Each row of T is roughly a mix of the hidden directions of one of a few groups.
T:
-.04	-.12	.30	.11	.42	.03	-.13	-.21	-.13	-.02
-.09	-.11	-.39	-.04	.19	-.02	.15	.28	-.21	.15
.12	-.15	.17	.13	.05	.04	.12	.38	-.36	.07
-.27	-.13	-.07	.01	-.17	-.28	.30	.15	.05	-.24
-.10	.09	-.20	-.09	.12	.15	.25	.15	-.29	.32
-.13	.02	.06	-.09	.26	.01	.28	.40	-.12	.17
.29	-.21	-.29	-.08	.18	.28	-.07	-.14	.13	.00
.14	-.22	-.41	-.11	.22	-.11	.07	.23	.05	.10
-.07	.02	-.08	.28	.06	.28	-.16	.14	.18	.35
-.27	-.33	-.01	.17	-.18	.05	.05	-.22	-.15	.24
-.02	.28	.19	-.10	-.08	-.31	-.30	.02	-.16	.19
.39	-.28	.19	.03	.13	-.01	-.09	-.11	.19	-.20
.22	.28	.06	.11	-.13	-.10	-.03	-.04	.17	.42
.32	.24	.15	.01	.20	-.14	.11	.12	-.33	.03
.16	-.13	.05	-.03	.36	-.24	.18	.26	.19	-.12
-.04	-.01	.18	.19	-.15	-.26	-.21	-.24	.33	-.10
.02	.07	.06	-.21	.08	-.02	-.21	-.38	.24	-.27
.01	-.08	-.03	-.19	.26	.03	.13	-.08	.41	-.27
.25	.00	.07	.44	-.08	.06	-.13	-.14	.25	-.11
-.03	-.03	.03	.22	-.11	.16	-.01	.00	-.54	-.02
.23	.29	.16	.03	.04	.10	-.17	-.37	.15	.14
-.17	-.21	.03	.16	-.13	-.16	.48	-.01	-.03	.06
.03	.19	-.02	.14	.14	-.08	-.01	.22	-.32	.38
-.25	-.24	-.19	-.10	-.14	-.01	.00	-.31	.04	-.30
.13	.18	.04	-.33	.15	-.07	.33	.26	-.12	.01
.04	-.32	-.06	-.02	.11	-.45	.01	.05	-.04	-.24
.17	-.27	.12	.02	-.02	.04	.25	-.36	.05	-.26
-.07	-.05	-.12	.18	-.13	.21	.12	.14	-.37	.29
-.22	-.01	.08	-.19	.21	.24	-.01	.23	-.33	.16
.03	.30	-.07	-.05	.02	.24	-.29	-.34	.14	.09
-.26	-.07	-.10	.04	.37	-.10	-.18	.19	-.07	-.27
-.33	.29	-.04	.00	-.04	-.15	-.25	-.16	.26	-.06
.03	.43	-.12	-.01	.35	.12	-.01	.03	.14	.15
-.15	-.12	.01	-.21	.05	.04	-.39	.31	-.06	.22
-.30	-.11	-.03	-.09	-.06	.25	.07	.11	-.33	.27
-.01	-.08	-.16	.07	-.20	-.23	.41	.14	-.23	-.04
-.32	.27	.04	-.01	-.05	.13	-.19	-.32	.18	-.12
-.18	.03	.06	.01	.09	-.40	.18	.16	-.19	.28
-.12	-.22	-.36	-.24	.12	-.10	.16	.09	-.01	-.26
.31	-.16	-.04	-.02	.29	.15	.02	-.22	.16	.27
.11	.02	.20	.08	-.04	-.39	-.14	.02	.25	-.30
.27	-.19	-.11	.10	-.07	-.02	.11	-.28	.16	-.35
-.20	.27	-.20	-.09	.09	-.09	-.30	.16	.27	.11
-.11	.08	.14	-.02	.35	-.15	-.15	-.37	-.12	-.15
.12	-.09	.18	.45	-.14	-.02	-.27	-.02	.08	.15
-.30	-.08	.08	-.23	.12	.19	-.06	-.13	-.19	-.35
.07	-.25	.21	-.06	.00	-.29	.09	.07	.05	-.40
.26	-.28	-.31	.09	-.06	.10	.14	-.28	-.11	-.09
.02	.04	.26	.06	.24	.32	-.29	.15	-.11	-.15
.14	-.12	.07	.14	.07	.06	.11	.39	-.35	.16
-.19	-.05	.01	-.07	.12	.34	.07	-.08	-.41	.16
.14	.19	-.13	-.13	-.21	-.05	.19	-.04	.45	-.03
-.08	-.32	-.15	-.01	.08	.32	.28	.21	-.12	.08
.17	.13	-.28	-.10	.34	-.07	.20	-.16	-.25	.01
.20	.16	.01	-.07	-.08	-.22	-.08	-.08	.43	.24
-.05	.19	-.19	-.14	-.05	-.09	-.13	.20	.13	.45
.16	-.21	.03	.05	-.13	.06	-.21	-.17	.44	-.12
.10	.24	.28	-.20	.17	-.20	-.23	-.15	-.21	-.09
.16	-.18	-.09	.19	.10	.18	-.01	-.05	.04	-.48
-.19	.39	-.13	-.14	-.19	-.25	.02	.05	-.07	-.22
.03	.11	.06	-.14	-.06	-.16	-.14	-.20	.32	-.39
.12	.10	-.29	.11	-.11	-.27	.23	-.05	.33	-.08
.16	.02	-.21	.12	-.13	-.12	-.02	-.16	.36	.33
.27	.22	.42	.12	-.04	.18	-.02	.02	.02	.18
-.14	.00	.33	.12	-.22	-.40	.06	-.07	-.12	.03
-.07	-.19	-.33	-.14	-.03	.27	.19	-.12	-.09	-.27
-.01	.32	-.06	.12	-.03	.03	-.14	.20	.26	.36
-.12	.10	.51	-.07	-.01	-.14	-.07	-.09	.23	-.03
-.18	-.01	.01	.08	-.30	-.03	-.15	-.26	.31	.24
.12	-.26	.26	-.04	.31	.22	-.12	-.22	.15	-.01
.06	-.18	-.21	-.11	.37	-.05	.34	.02	-.19	-.04
-.15	.00	.03	.17	-.15	-.02	.30	.38	-.16	.20
.12	.31	.09	.23	.06	-.09	-.15	.19	.07	.36
.26	.07	-.12	.11	.11	-.39	.03	-.10	-.05	-.32
.09	-.07	.12	.24	-.04	.01	-.18	-.30	.33	-.24
.20	-.19	-.16	-.02	.03	.10	.44	.14	-.11	-.19
-.10	-.15	.02	.25	-.10	-.08	-.12	.13	-.35	.34
-.15	-.14	.11	-.17	.18	.06	-.16	-.19	-.04	.44
.10	-.10	.11	.06	-.14	.06	.07	.08	-.43	.36
-.07	-.13	.20	.10	.15	-.12	.18	.46	-.07	.14
.12	.12	.14	-.10	.04	-.23	.26	.31	.13	-.29
.13	-.04	.09	.03	-.16	-.29	-.21	-.12	.37	-.21
.27	-.17	.15	.25	.00	.17	-.09	-.33	-.21	.07
-.07	-.23	.05	.31	-.36	-.19	.20	-.08	.08	.05
-.22	.08	.09	-.02	.18	.28	.18	.22	-.35	.01
-.32	.20	.29	-.04	.11	.23	-.24	-.07	-.08	.11
.13	-.21	-.03	.28	-.24	-.08	-.04	-.25	.17	.29
-.18	-.14	-.20	.09	-.24	.41	.07	.16	-.12	.08
-.01	.09	.03	-.05	.03	-.09	-.12	-.23	.48	-.25
-.03	.10	.36	-.01	.05	-.29	-.23	.27	.09	.15
-.26	.04	-.21	-.24	.01	-.24	.19	-.03	.29	-.18
.05	.07	-.12	-.08	.03	.02	.32	.11	.28	-.39
.21	.04	.01	-.05	-.10	-.18	-.21	-.29	.40	-.06
-.13	-.24	-.15	-.11	-.15	-.24	-.34	-.07	.24	-.11
-.24	.06	-.08	.10	-.21	.01	.11	.24	.06	.43
.04	.15	-.01	.20	-.41	.13	-.16	-.01	.26	-.19
.02	.15	.20	-.03	.03	-.27	-.20	.08	-.38	.23
.23	-.22	-.29	.10	-.07	-.07	.31	.11	-.18	-.18
-.03	.23	.37	-.12	.28	-.17	-.19	-.02	.13	.12
-.02	-.07	.01	-.15	.14	.28	-.15	.11	-.45	.13
-.08	.12	-.12	-.12	.24	.01	-.13	-.33	-.33	-.19
.22	.12	-.13	.00	.09	-.10	-.06	-.24	.19	-.43
.02	-.13	-.13	.18	-.15	-.02	.26	.08	-.46	-.07
.07	.14	-.19	-.09	.13	-.17	.35	-.18	.00	-.33
-.01	.15	-.03	.13	-.30	-.17	.10	-.24	.38	-.09
.31	.11	.10	-.01	.32	.14	.06	-.09	.29	.22
-.14	.10	.03	-.25	.15	-.16	.23	.31	-.10	.28
-.21	-.05	-.37	-.08	.18	-.03	.30	.18	-.13	.15
.02	.10	.00	-.12	.13	-.14	.37	-.28	.23	-.23
-.14	.27	-.21	.06	-.24	-.10	.10	-.21	.35	-.04
.14	.29	.16	-.31	.35	.12	.03	.13	.05	.02
.28	-.25	-.01	.20	-.15	-.15	-.21	-.19	.21	.17
.16	.21	.01	-.34	.32	.03	-.07	-.05	.28	.09
.01	.16	-.16	-.14	.17	.22	.15	.32	-.17	.27
-.08	.21	.22	-.04	.08	.11	-.41	-.11	.28	.03
-.26	-.17	.24	-.02	.16	-.07	.09	.30	-.24	-.19
-.11	.24	.11	-.03	.12	.08	-.48	.09	.16	.13
.02	-.09	.27	.01	.28	.03	-.12	-.21	-.14	-.37
-.08	-.16	.07	.05	-.24	.21	-.28	.24	.03	.32
-.05	.17	.03	-.16	.30	.14	.32	.25	-.20	.08
-.04	.06	-.34	-.33	-.07	.13	.20	.13	-.26	-.04
-.25	.21	.33	-.05	-.18	-.29	-.14	.10	-.01	-.11
-.02	-.24	-.15	-.01	.21	.33	.06	-.03	-.37	.08
.33	-.09	-.17	-.10	.00	-.23	-.03	.17	.34	.16
-.09	-.06	.14	-.02	-.29	-.23	-.24	-.22	.27	-.17
-.10	.22	.00	.02	.07	.12	.25	.28	-.34	-.23
-.03	.10	-.09	.07	-.36	-.31	.09	.24	.11	.22
.01	.04	-.36	-.10	.15	-.23	-.08	.28	.28	.01
.22	-.18	.40	.04	-.02	-.34	.02	.02	.13	-.06
-.15	.01	-.01	.13	-.17	-.26	.14	-.27	.09	-.38
.12	.02	-.06	-.06	.40	.31	.12	-.19	-.21	.07
-.18	-.06	-.29	.30	-.35	-.12	.12	-.12	.07	.03
.06	.11	.00	.29	-.40	-.03	-.05	-.23	-.23	-.11
.30	.25	.22	-.02	.28	.23	-.09	.06	.19	.00
.03	.38	.12	-.06	.33	-.06	-.23	-.06	-.17	.15
.01	-.27	-.27	-.14	-.19	.00	-.17	-.29	.22	-.13
-.09	.23	-.01	-.17	-.02	-.17	.19	.38	.28	.08
.18	-.14	.09	.13	.23	.08	.03	.08	.23	-.43
-.10	.16	.15	-.16	.18	-.45	.10	.20	-.08	-.05
.11	-.03	-.01	.25	-.13	-.08	.23	.37	.04	.30
In each list below, three rows fit none of the groups, and each other row fits one group, some only roughly. Which are they? Name them in the order they come.
  * k244: .24	.19	.27	-.17	.05	.04	-.15	.19	.33	.13
  * k500: .07	-.23	.06	.27	-.15	.08	-.22	-.36	.21	-.01
  * k713: -.17	-.12	.15	-.05	-.19	-.26	.19	-.20	.31	-.19
  * k895: -.16	.05	-.09	-.07	-.39	.20	.25	.22	-.13	.12
  * k430: .17	.05	-.06	.11	-.06	.19	-.41	-.31	.01	.17
  * k675: -.17	.28	.07	.23	.05	.00	.04	.11	-.42	.14
  * k252: -.07	-.30	-.18	.18	-.11	.08	-.19	.04	-.21	.34
  * k653: -.10	.00	-.18	-.29	.34	.04	.16	-.12	-.29	.10
  * k118: -.30	.30	.23	-.04	-.26	-.02	.02	-.25	-.01	.13
  * k783: -.19	-.08	-.06	-.19	-.42	-.24	.03	-.04	.20	-.12
 -> k500; k895; k675
  * k136: -.05	.25	-.18	.03	-.12	.25	.16	.10	-.26	.32
  * k31: -.11	-.17	.01	.17	-.21	-.26	-.18	-.16	.32	-.21
  * k876: -.15	-.12	.23	.33	.20	.14	-.05	-.10	-.30	-.13
  * k284: .11	.36	.04	-.37	.11	-.23	.03	.02	-.13	-.11
  * k645: .35	.09	.19	.02	.03	.04	-.16	.01	.27	.33
  * k167: .29	.24	.30	-.06	.20	-.08	-.09	.01	.06	.30
  * k746: -.16	-.10	-.16	.05	-.05	.31	.23	-.28	-.28	-.03
  * k469: -.12	-.11	-.08	-.10	-.40	-.29	.19	.22	.01	.06
  * k510: .08	.02	-.05	.28	-.03	.10	.38	.16	-.30	.12
  * k152: -.41	.16	.08	-.09	-.34	.06	-.04	.11	-.19	.03
 -> k31; k876; k167
  * k226: .11	-.11	.02	.17	-.36	.05	-.11	-.10	.40	-.11
  * k904: -.01	.06	.22	.22	-.06	.10	-.27	.01	-.15	.41
  * k34: .38	-.22	.08	.22	.05	.10	-.20	-.14	-.06	.24
  * k799: -.15	.09	.11	.34	-.06	.23	-.24	.06	-.27	.16
  * k527: .10	.32	.15	-.12	-.02	-.04	-.08	-.11	.29	.36
  * k314: -.17	.11	.14	.22	-.21	.07	.08	.23	-.34	.21
  * k643: .02	-.26	.28	.23	-.01	.09	-.14	-.05	.08	-.38
  * k229: -.04	-.29	.03	.13	.02	.42	.21	-.07	-.15	.15
  * k250: .06	.11	-.30	.01	.00	-.21	.16	.01	.14	-.43
  * k26: -.24	-.17	-.17	-.25	-.14	-.15	.16	-.20	.07	-.29
  * k309: .35	-.13	.12	.12	.25	.15	.00	.00	.34	-.12
 -> k904; k799; k229
  * k696: -.24	-.04	.20	.04	.14	-.32	-.24	-.19	.19	-.16
  * k964: -.03	.00	-.01	-.15	-.12	-.29	.20	.16	-.02	-.44
  * k879: .16	.15	.09	-.26	-.05	.05	.13	.06	.43	-.19
  * k981: .07	.16	.01	.13	.01	-.40	.21	-.11	.32	-.13
  * k698: -.14	-.13	-.41	-.12	.24	.12	-.09	.08	-.26	.06
  * k866: -.09	-.22	.17	-.26	.01	-.33	-.08	-.02	.32	-.07
  * k79: .02	-.12	-.12	-.07	.34	.33	-.30	-.15	.09	-.02
  * k372: -.12	-.24	-.02	.30	-.33	.15	.21	-.11	-.15	-.06
  * k307: -.14	-.07	-.07	.06	-.16	.11	-.07	.16	-.30	.43
  * k183: .16	.06	.03	.06	-.24	-.22	-.27	.00	.41	-.05
 -> k964; k372; k307
  * k979: -.05	-.04	-.25	-.14	-.09	-.14	.26	-.23	-.20	-.33
  * k941: .08	-.24	-.08	.03	-.14	-.26	-.15	-.29	.19	-.29
  * k684: -.05	.03	.39	-.04	.02	-.09	-.09	-.25	-.17	-.33
  * k506: .15	.04	-.18	-.23	.32	-.06	-.05	-.18	.05	-.35
  * k850: .39	-.25	-.02	.33	-.13	-.11	-.04	-.14	.01	-.10
  * k413: .19	.12	.16	.25	.17	.14	-.35	-.20	-.16	.00
  * k432: .23	.23	-.32	-.06	.18	.06	.01	.22	.07	.28
  * k821: .28	-.01	.27	.36	-.16	.04	.19	-.05	-.15	-.03
  * k3: .17	-.02	-.01	.20	.12	.16	-.25	.36	-.10	.26
  * k802: .06	-.23	-.13	.06	-.09	-.29	.14	.29	.19	.28
  * k635: .12	-.01	.11	.27	.21	-.11	.08	.12	-.44	.05
  * k427: .04	.44	-.14	-.16	.08	.14	-.15	.18	-.05	.24
  * k90: .20	.15	-.04	-.10	-.02	.08	.39	.05	-.33	.19
 -> k684; k3; k90
  * k719: -.05	-.22	-.22	.00	.04	-.26	.19	-.26	.16	-.29
  * k928: -.10	-.05	.25	.10	-.14	-.10	-.15	-.48	.10	-.01
  * k631: .29	.23	.08	.12	.18	.31	-.19	.15	.07	.17
  * k292: -.09	.06	.30	.11	-.22	.16	-.01	.04	.07	.43
  * k280: .22	-.04	.16	.01	.23	.23	-.05	-.34	-.10	.26
  * k556: -.23	-.18	-.14	.14	-.30	-.09	.30	.05	-.22	.12
  * k225: -.03	.28	.10	.02	.07	-.02	-.01	.25	-.43	.18
  * k671: .00	.14	-.12	-.05	-.13	.14	.11	.33	-.27	.34
  * k329: .14	.06	.01	-.01	-.24	-.29	.41	.13	.14	-.11
  * k857: -.13	.19	.04	.07	-.11	-.23	.13	.25	-.31	.29
  * k576: .06	-.14	-.18	-.03	.24	.21	.08	.36	-.07	.28
  * k348: -.06	-.17	.05	-.04	.11	.40	.18	-.23	-.29	-.01
  * k492: -.14	.27	.03	-.02	-.15	-.28	.11	.25	-.08	.32
  * k707: -.22	-.19	-.28	.09	-.28	.07	.06	-.16	.27	-.14
  * k564: -.21	-.14	-.17	-.02	-.50	-.09	-.13	.05	.07	.06
 -> k556; k225; k576
  * k858: .27	-.16	.25	-.04	.12	.18	-.22	-.02	.01	.35
  * k871: .22	-.16	-.29	-.24	.25	-.02	.20	.23	-.08	-.01
  * k343: -.23	.15	-.18	-.15	.18	-.28	.03	.34	.11	.09
  * k565: .23	-.25	-.16	-.01	.05	.26	-.08	-.28	.26	.11
  * k823: .07	-.03	.09	-.23	.33	-.37	-.06	.23	.07	-.08
  * k934: -.07	.18	-.03	-.01	-.41	-.12	.15	.06	.27	-.24
  * k235: -.09	.21	.08	-.04	.22	.30	.06	-.02	-.41	-.08
  * k46: -.26	.10	-.26	-.19	.04	-.11	.11	.13	.23	.32
  * k171: .26	.06	.18	.03	-.02	-.05	-.37	.14	.00	.33
  * k880: -.14	.08	.16	.07	-.13	.13	.01	.01	.10	.53
  * k104: .04	.02	-.19	.03	-.38	-.25	-.16	-.11	.19	-.23
 -> k871; k823; k934
  * k62: .14	.28	-.23	-.05	-.03	-.09	.34	.14	.28	.03
  * k641: .10	-.16	-.31	.25	-.20	-.14	-.18	-.28	.10	-.06
  * k937: .27	.06	.27	.02	-.10	-.32	-.16	.25	.18	.01
  * k776: .33	-.18	-.17	.03	.07	.03	.09	.14	.20	-.36
  * k434: -.03	.28	.37	.04	.10	-.27	-.02	.05	-.04	-.28
  * k995: .34	-.12	.01	-.10	.18	.09	-.20	-.26	.15	-.26
  * k777: .21	.11	-.01	-.18	-.05	.16	.05	.26	.08	.43
  * k155: -.12	.14	-.05	-.08	.17	.11	.28	-.13	-.43	-.10
  * k246: .20	-.37	.11	.28	-.16	-.22	.10	-.04	.01	-.12
  * k962: .21	-.25	-.28	.08	-.17	.02	.24	-.15	.03	.27
 -> k995; k155; k962
  * k346: -.05	-.09	.29	.18	-.16	.03	-.27	-.12	-.04	-.37
  * k51: .01	-.11	-.25	.06	-.25	.43	-.22	-.03	.04	-.04
  * k447: .16	.19	-.20	.01	-.14	-.08	-.31	.01	.39	.06
  * k177: .06	-.16	.01	-.05	.15	.28	.04	-.35	.19	-.29
  * k473: -.19	.22	.23	.06	.42	.10	-.07	.13	-.10	-.14
  * k114: -.14	.25	.20	.17	.10	.02	-.02	.34	-.15	.28
  * k891: -.15	-.05	-.11	-.03	-.18	-.21	.03	-.33	.35	-.16
  * k789: -.27	.41	.17	-.20	.05	-.20	-.14	.05	.09	-.01
  * k262: .32	.07	.02	.19	.05	.09	-.09	.16	-.42	.12
  * k227: .08	.28	.29	-.21	.15	.07	.09	-.25	.24	-.11
  * k491: -.48	-.09	-.05	-.04	-.17	-.06	.11	.18	-.14	-.20
  * k856: -.15	-.27	-.27	.03	-.20	.33	-.09	-.16	-.08	-.13
 -> k473; k114; k789
